(in the rows, 128 means zero)
Each path below is one point turned by a fixed rotation once a step. After each direction that follows a path, write how fast that rotation turns it, in deg/step (0 if it stays still).
Each turn is a multiple of 5 degrees from 10 to 175, or 0.
Each row of a path follows its step; steps can be skipped.

step 0: [122 118 119 123 132 125 120 130 145 113 133 120 125 127 115 144 121 127
 134 110 132 139 131 121 135 111 141 134 120 119 122 128 134 126 133 126
 128 131 116]
step 1: [123 128 145 133 113 119 128 125 132 125 137 120 118 133 120 148 123 139
 125 126 129 137 117 129 144 118 136 134 128 126 121 126 140 133 133 131
 146 127 125]
step 3: [135 122 137 125 129 146 111 131 123 108 135 131 120 133 136 120 132 130
 128 111 137 140 119 137 133 133 142 129 136 129 127 131 136 119 130 127
 120 129 120]
step 4: [124 121 137 129 135 137 123 120 123 103 122 108 115 135 137 121 121 124
 125 126 118 133 118 136 134 124 123 125 140 118 124 122 138 124 125 124
 137 125 129]
step 7: [112 129 132 132 112 126 130 124 131 121 127 116 116 127 120 137 115 144
 128 117 127 143 123 125 142 120 137 128 117 115 137 125 126 118 122 124
 137 130 125]
step 8: [114 128 145 132 125 131 141 132 127 120 135 128 119 129 136 147 134 145
 121 127 143 143 126 138 133 134 148 128 132 132 128 128 129 128 117 123
 133 131 126]
step 9: [134 130 136 125 134 142 124 133 126 108 135 133 106 123 139 121 126 138
 126 116 128 141 126 126 120 127 144 125 133 135 115 132 129 128 115 135
 131 121 127]
step 11: [123 131 134 146 149 127 136 111 127 119 126 115 129 135 130 129 133 127
 111 134 121 139 127 138 139 118 134 137 135 120 120 137 135 132 132 129
 132 129 126]
step 14: [115 136 134 143 134 136 136 130 129 116 131 126 118 118 132 133 124 138
 127 126 129 142 128 138 140 129 134 116 130 133 143 124 123 125 112 117
 145 126 137]
step 15: [130 124 131 118 139 144 134 135 120 111 138 123 120 115 125 134 136 142
 122 121 129 134 136 131 120 128 141 126 133 132 128 141 118 135 112 119
 135 128 119]
step 16: [136 124 138 125 140 135 136 120 118 120 128 124 116 130 120 122 122 130
 135 114 116 139 132 122 138 129 136 143 135 121 118 135 127 144 113 134
 130 120 127]
[128 127 131 125 128 131 132 128 131 130 125 127 125 132 125 136 126 123
 128 129 126 129 126 125 124 130 129 127 133 129 124 128 128 126 126 127
 127 126 128] => 95
[124 128 129 126 124 128 131 128 128 127 128 129 130 129 134 123 126 126
 128 126 131 128 130 128 129 136 133 125 128 130 127 124 127 123 131 126
 129 125 126] => 70
[124 128 127 122 125 131 126 129 126 126 125 129 126 130 128 129 132 130
 128 131 127 127 135 126 128 125 129 129 129 124 127 127 124 126 130 127
 130 133 131] => 140
[126 126 129 126 130 123 131 133 129 129 132 129 126 127 128 130 126 132
 130 127 130 127 131 122 128 129 132 131 126 125 126 124 127 132 123 131
 128 128 127] => 45
[132 130 128 130 122 126 132 129 133 135 127 124 125 125 127 126 130 127
 127 128 128 129 131 128 133 126 131 128 130 125 127 129 128 127 131 128
 127 130 124] => 65
[127 132 128 123 133 123 125 121 133 130 124 127 130 125 128 131 127 130
 129 128 128 128 126 128 128 128 130 130 128 127 129 126 125 128 134 128
 129 126 128] => 60
[131 129 126 125 124 128 129 131 127 129 129 128 127 127 127 133 131 129
 129 124 131 135 129 130 128 128 127 126 125 129 129 129 126 130 129 127
 134 122 131] => 55
[125 123 124 131 125 124 127 124 133 129 129 127 132 136 128 127 128 127
 125 127 127 129 131 126 129 123 128 127 125 130 126 129 126 130 126 127
 129 125 128] => 60

step 0: [138 130 123 126 134 128 141 128 138 117 130 112 132 129 125 134 125 126
 135 122 142 123 125 142 119 110 133 127 123 135 136 113 131 143 132 127
 127 126 142]
step 1: [145 131 132 119 128 127 130 130 128 133 133 140 124 113 143 127 110 118
 131 131 132 135 118 135 139 134 137 127 124 138 143 119 120 130 122 127
 127 138 137]
step 3: [118 125 136 116 133 125 137 129 115 130 126 115 122 117 126 139 135 123
 128 116 129 138 119 127 130 137 115 122 127 144 120 127 130 153 126 126
 128 126 131]
step 4: [128 139 131 133 124 132 137 127 126 126 122 130 144 137 138 133 130 125
 123 117 141 127 108 114 138 129 135 124 133 139 123 133 129 127 122 119
 146 138 138]
step 6: [127 133 137 120 127 133 121 125 128 142 127 131 123 134 143 123 116 118
 135 133 124 125 130 118 113 140 120 146 123 140 134 126 128 141 110 130
 134 135 133]
step 7: [123 128 139 133 126 140 117 138 126 125 116 123 116 134 121 127 140 123
 122 131 140 135 130 115 117 124 138 129 126 127 121 128 123 128 112 116
 118 128 147]
step 8: [118 131 121 135 129 119 132 126 124 123 116 127 116 123 121 129 126 123
 108 129 143 122 123 132 139 125 111 131 126 127 129 115 125 142 107 132
 131 126 127]
step 9: [121 143 117 128 132 133 126 115 135 123 146 136 135 141 132 124 119 136
 110 121 131 132 120 126 128 122 126 136 127 135 137 123 127 130 124 122
 128 127 147]
step 11: [134 120 130 118 107 138 141 126 131 134 136 132 131 133 133 126 136 113
 116 136 128 123 116 127 118 123 126 134 123 136 129 124 128 140 115 136
 117 125 117]
step 14: [125 127 126 126 120 123 129 114 131 129 149 130 131 120 120 136 133 127
 129 137 121 142 127 115 137 126 138 142 140 143 140 138 131 133 121 123
 125 138 137]
step 15: [117 122 141 125 130 137 126 130 124 115 129 116 132 123 118 130 132 122
 144 122 132 130 123 122 121 130 122 128 122 135 145 144 118 146 122 125
 139 122 127]
[129 126 132 124 127 130 126 127 125 129 127 130 131 125 127 125 130 127
 128 131 125 133 131 123 123 129 128 129 125 127 128 131 125 131 126 131
 125 123 126] => 85
[127 126 129 129 129 127 128 132 132 129 122 129 122 125 129 126 129 130
 127 133 126 132 130 129 131 128 127 129 130 128 128 125 126 129 127 129
 123 132 134] => 65
[126 132 128 128 128 126 124 128 127 127 126 125 128 130 126 127 133 125
 132 130 126 127 132 126 128 128 129 129 130 128 128 133 130 128 124 131
 133 135 129] => 40
[130 131 127 129 124 129 131 132 124 129 124 127 133 123 128 126 128 126
 126 129 131 126 126 131 128 123 123 127 129 126 132 131 125 126 128 128
 129 127 132] => 95

step 0: [121 121 109 131 142 136 124 126 120 129 127 119 133 126 121 138 122 121
 120 129 138 108 133 138 115 124 140 136 122 119 133 128 135 109 123 127
 123 130 116]
step 2: [129 122 135 139 128 121 134 132 134 138 125 127 128 119 130 100 114 122
 125 119 119 117 127 120 139 120 139 135 132 127 130 133 138 132 133 115
 143 140 132]
step 3: [126 129 137 122 129 143 128 129 145 126 151 145 127 122 120 118 121 131
 136 123 138 139 123 122 134 134 126 134 129 128 137 128 136 127 118 125
 110 127 142]
step 7: [114 126 108 137 118 130 125 123 123 128 124 137 137 134 125 123 131 132
 130 117 140 138 128 139 132 121 121 151 128 134 142 126 138 122 123 135
 134 132 113]
step 8: [132 125 126 141 128 107 135 131 133 113 134 133 112 121 117 139 117 123
 125 122 120 121 123 147 134 135 134 143 126 125 129 134 124 139 129 118
 122 127 121]
step 9: [132 113 127 122 130 137 130 131 134 135 142 131 117 130 132 118 130 112
 136 120 134 115 121 130 134 117 124 119 127 128 130 111 127 134 137 107
 138 113 125]
step 10: [139 123 133 139 139 140 123 139 128 137 146 116 140 108 126 134 130 138
 139 128 126 137 128 114 127 131 143 125 137 130 127 128 138 132 132 125
 119 123 121]
step 11: [130 133 128 131 146 140 129 128 127 141 121 113 124 132 122 108 134 127
 121 131 134 131 135 140 125 118 133 125 115 134 139 139 124 116 125 135
 106 130 131]
step 12: [128 144 130 128 122 129 119 121 135 135 119 126 125 127 121 141 131 130
 123 112 125 103 128 125 116 120 123 130 133 108 131 140 142 128 119 132
 122 138 133]
step 14: [127 118 123 128 128 116 124 122 122 113 139 148 126 122 125 115 132 116
 130 120 124 143 127 119 136 124 134 134 149 131 130 135 138 118 116 126
 130 134 133]
step 16: [144 138 124 123 137 127 136 125 123 125 134 126 140 118 130 140 134 116
 139 120 119 124 136 138 121 113 116 122 128 126 136 126 123 122 144 117
 131 120 109]
[125 127 128 129 126 133 128 126 129 131 126 130 127 137 128 123 128 131
 127 127 132 129 128 130 128 129 128 129 125 130 127 125 126 127 133 127
 126 122 130] => 175
[128 132 129 127 123 127 132 129 126 124 131 129 128 130 125 124 128 128
 130 126 128 124 127 128 133 130 133 132 127 129 124 128 128 126 123 127
 132 127 125] => 60
[129 129 126 128 131 130 133 130 123 131 133 129 126 130 129 129 129 125
 130 128 132 130 125 123 124 130 129 126 127 127 126 134 124 127 130 128
 128 129 125] => 65
[127 130 133 125 127 129 126 128 129 128 126 133 128 129 124 124 128 131
 130 132 129 124 130 124 127 126 131 124 128 130 130 133 131 129 129 127
 125 133 129] => 40
[130 126 127 131 128 128 126 131 128 126 130 126 124 131 125 130 125 126
 128 130 130 126 130 126 128 124 129 129 125 131 128 122 130 132 132 129
 126 130 120] => 40

step 0: [140 109 122 135 131 130 125 144 120 143 129 123 121 130 136 122 145 144
 116 131 129 138 123 125 120 119 124 139 139 126 136 142 137 136 132 124
 127 139 137]
step 1: [130 140 137 133 119 141 135 126 130 126 129 111 147 139 139 126 128 118
 137 125 151 124 115 132 115 124 125 118 133 113 136 132 122 116 121 131
 125 130 121]
step 2: [130 131 142 129 133 121 128 131 121 118 126 121 127 125 143 129 116 127
 116 124 105 121 133 139 137 123 129 121 132 133 125 134 107 123 133 115
 137 135 147]
step 4: [126 134 118 121 116 123 127 126 132 128 139 111 115 128 127 128 125 120
 143 127 123 137 135 130 132 137 105 118 133 139 129 125 140 119 105 132
 135 140 131]
step 6: [134 146 136 122 120 122 141 104 143 117 130 143 126 138 133 128 132 125
 119 128 142 129 129 124 120 138 134 128 143 129 123 138 126 121 133 135
 117 133 123]
step 8: [125 123 124 140 129 109 118 127 123 131 121 125 112 119 127 123 134 123
 123 136 125 138 142 118 117 132 136 138 129 125 127 119 139 130 144 139
 135 112 113]
step 9: [117 132 120 114 115 136 123 121 127 116 144 133 132 124 112 127 129 130
 151 144 138 131 121 128 127 129 123 147 123 123 132 139 133 121 121 129
 135 122 134]
step 11: [123 132 146 142 142 137 128 120 127 127 120 131 131 147 125 125 133 126
 122 150 137 124 137 136 122 119 127 130 123 120 115 134 125 135 126 139
 111 123 116]
step 13: [130 106 134 142 140 122 121 142 139 137 114 122 119 118 136 127 142 126
 133 133 136 122 122 125 126 121 130 132 121 136 138 137 141 123 130 113
 130 117 134]
step 14: [118 141 134 120 116 127 124 133 132 123 139 115 137 129 126 128 124 116
 146 132 140 130 128 121 114 122 131 117 118 127 114 127 125 123 128 109
 116 146 123]
step 16: [137 128 130 136 137 127 137 136 132 142 122 122 123 142 116 136 142 134
 117 128 138 139 118 127 106 129 131 112 145 125 133 121 127 121 128 141
 117 130 119]
[126 129 127 131 129 124 129 123 128 128 129 127 132 130 126 127 125 124
 129 131 122 132 128 127 127 124 134 132 126 127 128 129 126 131 131 129
 130 131 131] => 115
[129 122 130 133 128 129 129 126 125 130 127 127 129 128 130 132 131 127
 128 130 128 130 129 128 125 134 130 131 130 131 131 127 128 131 132 126
 121 124 127] => 140
[127 132 129 126 132 125 133 125 123 129 128 125 126 126 134 129 126 130
 127 127 127 129 125 127 125 126 127 126 130 130 134 125 129 126 125 127
 127 133 128] => 25
[123 126 126 122 126 127 131 130 128 132 130 127 129 129 126 127 127 130
 129 130 128 136 129 128 130 126 123 130 128 130 126 126 131 128 130 123
 126 127 126] => 70
[128 129 131 133 124 130 133 128 128 129 130 132 128 131 131 130 125 131
 128 124 127 128 129 123 126 124 125 129 127 125 125 129 123 126 128 127
 125 124 130] => 80
[130 130 125 127 131 124 127 127 124 133 128 129 127 130 124 131 127 126
 132 121 132 125 128 128 128 126 129 132 131 132 124 129 130 125 133 130
 126 130 129] => 40
[129 130 126 126 128 129 127 129 129 128 131 132 128 129 129 128 129 120
 130 132 130 131 132 129 128 126 130 130 131 126 130 126 124 123 122 128
 124 129 125] => 140

step 2: [133 129 123 128 132 119 129 121 133 133 122 133 138 130 130 112 136 132
 130 124 124 128 126 139 113 142 126 122 132 119 127 129 123 124 128 138
 122 122 122]
step 3: [128 133 125 128 127 117 126 136 130 136 120 128 137 122 128 115 126 121
 130 133 119 131 134 134 118 124 115 118 133 118 120 131 127 122 120 129
 119 122 124]
step 4: [125 133 123 130 121 125 136 126 120 134 123 130 127 129 121 119 119 133
 135 136 123 131 134 135 124 113 124 114 130 121 122 124 118 120 120 121
 126 126 121]
step 5: [127 134 124 116 122 132 131 128 121 139 124 127 127 129 127 124 135 138
 137 132 131 117 137 128 131 111 127 117 127 139 128 132 116 120 126 123
 124 126 120]
step 6: [130 141 128 133 125 129 123 124 128 134 137 126 116 122 133 130 139 133
 137 134 125 114 138 126 128 115 122 122 130 142 131 132 119 129 126 127
 133 124 135]
step 7: [129 133 121 134 132 132 132 109 133 128 135 131 116 122 138 125 134 134
 120 133 122 121 131 133 125 126 126 129 134 136 135 130 112 130 134 136
 128 125 132]
step 8: [131 136 118 128 134 125 122 122 136 135 132 137 126 119 146 128 134 133
 116 128 125 128 129 131 112 135 126 129 131 131 121 136 123 128 136 132
 122 124 122]
step 9: [126 134 128 132 125 118 118 124 130 132 133 140 124 125 129 125 127 130
 122 129 118 131 131 140 115 134 120 124 134 118 112 126 127 131 137 125
 117 129 130]
step 11: [130 131 131 130 126 131 122 130 117 137 127 135 135 133 129 125 137 129
 136 131 135 131 125 132 123 122 125 114 130 130 129 120 124 127 131 104
 121 123 120]
step 12: [133 126 132 132 125 135 122 122 121 138 133 130 134 129 124 125 145 124
 136 126 127 119 126 129 132 114 121 116 136 127 137 122 118 125 128 125
 121 131 137]
step 13: [135 128 118 144 130 129 135 125 127 140 131 129 128 126 134 122 146 123
 130 129 133 123 124 124 123 118 126 131 128 130 138 130 113 123 126 132
 127 130 133]
[128 126 128 127 127 128 128 124 127 128 124 129 131 125 132 128 129 132
 134 130 132 126 127 127 126 128 133 127 127 127 129 131 133 131 133 128
 127 129 121] => 120
[128 130 127 125 126 126 128 125 130 131 123 129 129 128 126 127 130 128
 129 131 122 127 128 125 130 125 132 130 122 123 131 131 127 125 125 127
 132 124 130] => 35
[129 126 128 129 127 129 128 130 129 127 132 128 130 130 128 132 129 131
 130 130 123 127 128 127 123 129 129 130 130 132 138 129 128 130 124 127
 124 128 128] => 60
[130 127 135 127 125 130 130 129 123 132 127 130 129 129 126 127 123 128
 128 134 127 128 126 122 128 129 128 124 126 130 125 127 126 129 126 128
 124 128 129] => 55
[136 130 127 128 130 131 130 128 129 131 126 134 129 124 126 130 127 129
 128 129 128 128 129 131 127 131 127 133 129 127 127 129 128 134 128 132
 130 127 129] => 55

step 0: [121 129 134 120 127 116 140 133 124 130 121 116 126 121 117 118 121 132
 133 117 126 117 135 127 139 124 122 130 125 133 143 132 129 128 130 133
 120 117 139]
step 1: [130 126 132 121 137 126 133 115 132 133 129 135 123 130 132 146 130 125
 135 136 133 119 130 117 142 125 123 136 131 124 125 116 124 118 129 116
 130 133 141]
step 3: [124 119 135 114 127 132 121 128 130 136 119 146 128 129 115 125 131 133
 129 125 139 129 140 124 122 122 132 130 127 133 128 124 136 134 135 132
 131 128 108]
step 5: [116 133 125 125 131 126 120 117 127 124 128 109 131 115 120 124 128 119
 131 121 137 133 122 128 133 119 126 129 133 142 139 122 137 121 131 125
 132 126 135]
step 9: [145 130 131 125 122 126 128 125 143 129 127 124 142 116 140 127 128 135
 137 126 125 115 132 120 130 130 123 137 129 131 124 122 135 126 144 131
 134 130 126]
step 10: [126 124 125 115 140 121 117 132 138 114 133 119 125 128 121 122 141 116
 132 140 134 131 122 127 126 123 131 137 137 139 126 130 123 132 131 118
 121 122 127]
step 11: [116 123 136 132 132 134 130 127 120 130 120 131 116 129 130 114 123 138
 129 133 140 128 134 122 134 129 115 137 120 145 125 139 127 135 129 132
 135 130 131]
step 12: [128 114 124 125 121 130 132 126 127 142 110 124 129 123 126 131 123 125
 125 124 133 121 119 114 131 123 137 129 130 118 125 123 130 134 116 110
 131 130 134]
step 13: [131 129 128 132 118 148 124 128 126 122 141 125 123 134 134 132 127 132
 123 117 145 129 125 125 135 122 137 135 137 127 136 122 133 117 135 131
 119 120 131]
step 14: [126 131 129 122 125 144 127 130 144 133 124 130 134 123 125 125 125 114
 138 121 121 123 134 141 128 123 117 139 123 128 125 132 134 129 139 125
 124 134 115]
step 15: [127 121 136 112 128 121 149 131 125 116 126 123 141 130 130 123 134 132
 132 134 138 127 128 141 123 128 133 128 138 137 116 128 123 129 131 121
 123 126 132]
[124 134 131 129 125 129 128 131 124 133 130 133 130 125 126 127 127 125
 127 130 127 127 130 125 131 128 129 129 129 130 130 128 124 131 135 128
 130 129 128] => 135
[129 129 130 128 125 127 126 127 129 129 133 124 127 126 126 127 130 128
 128 124 132 132 128 130 132 132 132 126 128 132 129 129 122 127 124 125
 127 123 126] => 135
[130 127 128 124 123 127 126 133 132 123 130 128 134 125 130 128 129 127
 130 128 127 129 128 133 127 126 127 127 126 131 131 126 131 132 132 131
 128 127 126] => 70
[131 131 127 125 130 126 126 126 132 127 127 130 128 128 126 123 132 132
 127 131 128 129 133 128 124 134 128 126 132 128 123 124 126 128 132 128
 130 129 127] => 55
[126 127 128 127 128 128 130 129 131 132 131 130 133 136 130 129 133 128
 128 132 132 131 126 128 130 128 129 128 132 126 128 130 128 130 126 131
 126 128 133] => 160

step 0: [125 127 124 113 135 122 125 123 125 122 129 124 136 118 131 131 117 129
 140 122 127 130 139 139 133 122 123 129 112 126 141 120 153 139 128 131
 140 132 114]
step 1: [124 120 107 136 126 123 145 124 131 120 125 125 134 132 148 127 136 127
 131 129 129 118 143 122 140 124 124 136 137 132 115 125 128 132 139 124
 131 122 142]
step 3: [135 126 133 131 132 118 120 127 135 132 118 129 124 125 126 117 109 127
 152 129 129 129 121 129 119 119 133 122 107 143 137 131 128 126 143 136
 124 124 133]
step 5: [111 134 126 117 143 113 125 126 134 123 127 114 131 135 120 141 128 125
 117 133 123 120 135 120 122 126 124 124 127 116 132 125 142 137 124 125
 141 121 112]
step 6: [131 109 121 134 133 116 136 124 132 116 124 135 115 135 136 123 133 130
 125 120 119 131 135 115 123 124 136 118 124 129 129 125 136 125 138 133
 129 116 153]
step 7: [125 129 129 134 126 148 125 131 136 110 131 127 124 122 123 116 123 129
 117 126 128 133 109 119 135 124 129 123 130 149 114 135 123 138 118 125
 123 128 127]
step 8: [123 139 137 127 132 123 116 125 147 141 129 119 124 128 121 120 123 140
 143 135 132 140 118 135 125 123 121 130 124 127 137 125 143 141 141 122
 134 124 120]
step 10: [109 130 126 126 130 131 129 123 118 114 121 128 128 129 129 147 135 124
 109 136 126 122 114 115 131 137 115 117 121 135 120 129 127 125 133 132
 141 125 118]
step 11: [118 119 131 126 130 129 131 119 132 123 129 126 115 130 131 125 132 141
 135 117 128 138 129 137  98 128 118 123 120 141 135 126 132 121 137 127
 123 120 140]
step 12: [146 126 119 121 119 142 136 120 123 120 129 114 129 123 121 121 129 122
 132 128 129 139 117 123 129 113 134 140 127 139 123 118 127 143 125 123
 114 137 129]
step 14: [122 127 122 129 132 119 148 125 130 137 126 136 136 137 150 138 121 135
 132 108 119 124 138 131 132 124 122 128 112 129 124 127 134 128 129 117
 132 123 140]
[131 127 132 132 128 134 129 130 130 128 127 130 121 122 126 129 127 125
 130 125 125 128 129 126 124 129 123 127 126 131 127 130 126 129 129 130
 125 126 127] => 85
[127 125 127 132 126 125 131 127 123 130 130 132 131 128 127 124 128 128
 133 126 127 125 126 122 127 131 128 127 129 130 133 123 130 133 126 129
 127 130 130] => 130
[127 128 127 126 128 126 130 128 132 124 127 130 126 128 136 132 125 124
 130 128 129 132 124 126 124 127 130 125 131 129 128 127 129 133 130 126
 128 130 126] => 0
[124 125 133 133 123 128 129 126 126 126 129 127 130 123 127 127 130 125
 126 132 131 124 126 128 130 126 129 126 132 127 123 130 129 128 129 124
 127 127 125] => 130
[125 127 134 126 128 128 129 133 125 125 126 129 128 129 132 126 128 131
 126 130 128 127 127 125 124 131 132 133 123 127 124 127 126 129 128 129
 128 124 132] => 85
[127 127 131 131 131 126 129 125 124 128 128 128 129 131 133 130 131 125
 129 125 122 130 132 127 131 131 128 132 128 128 128 131 129 129 128 128
 131 126 121] => 80
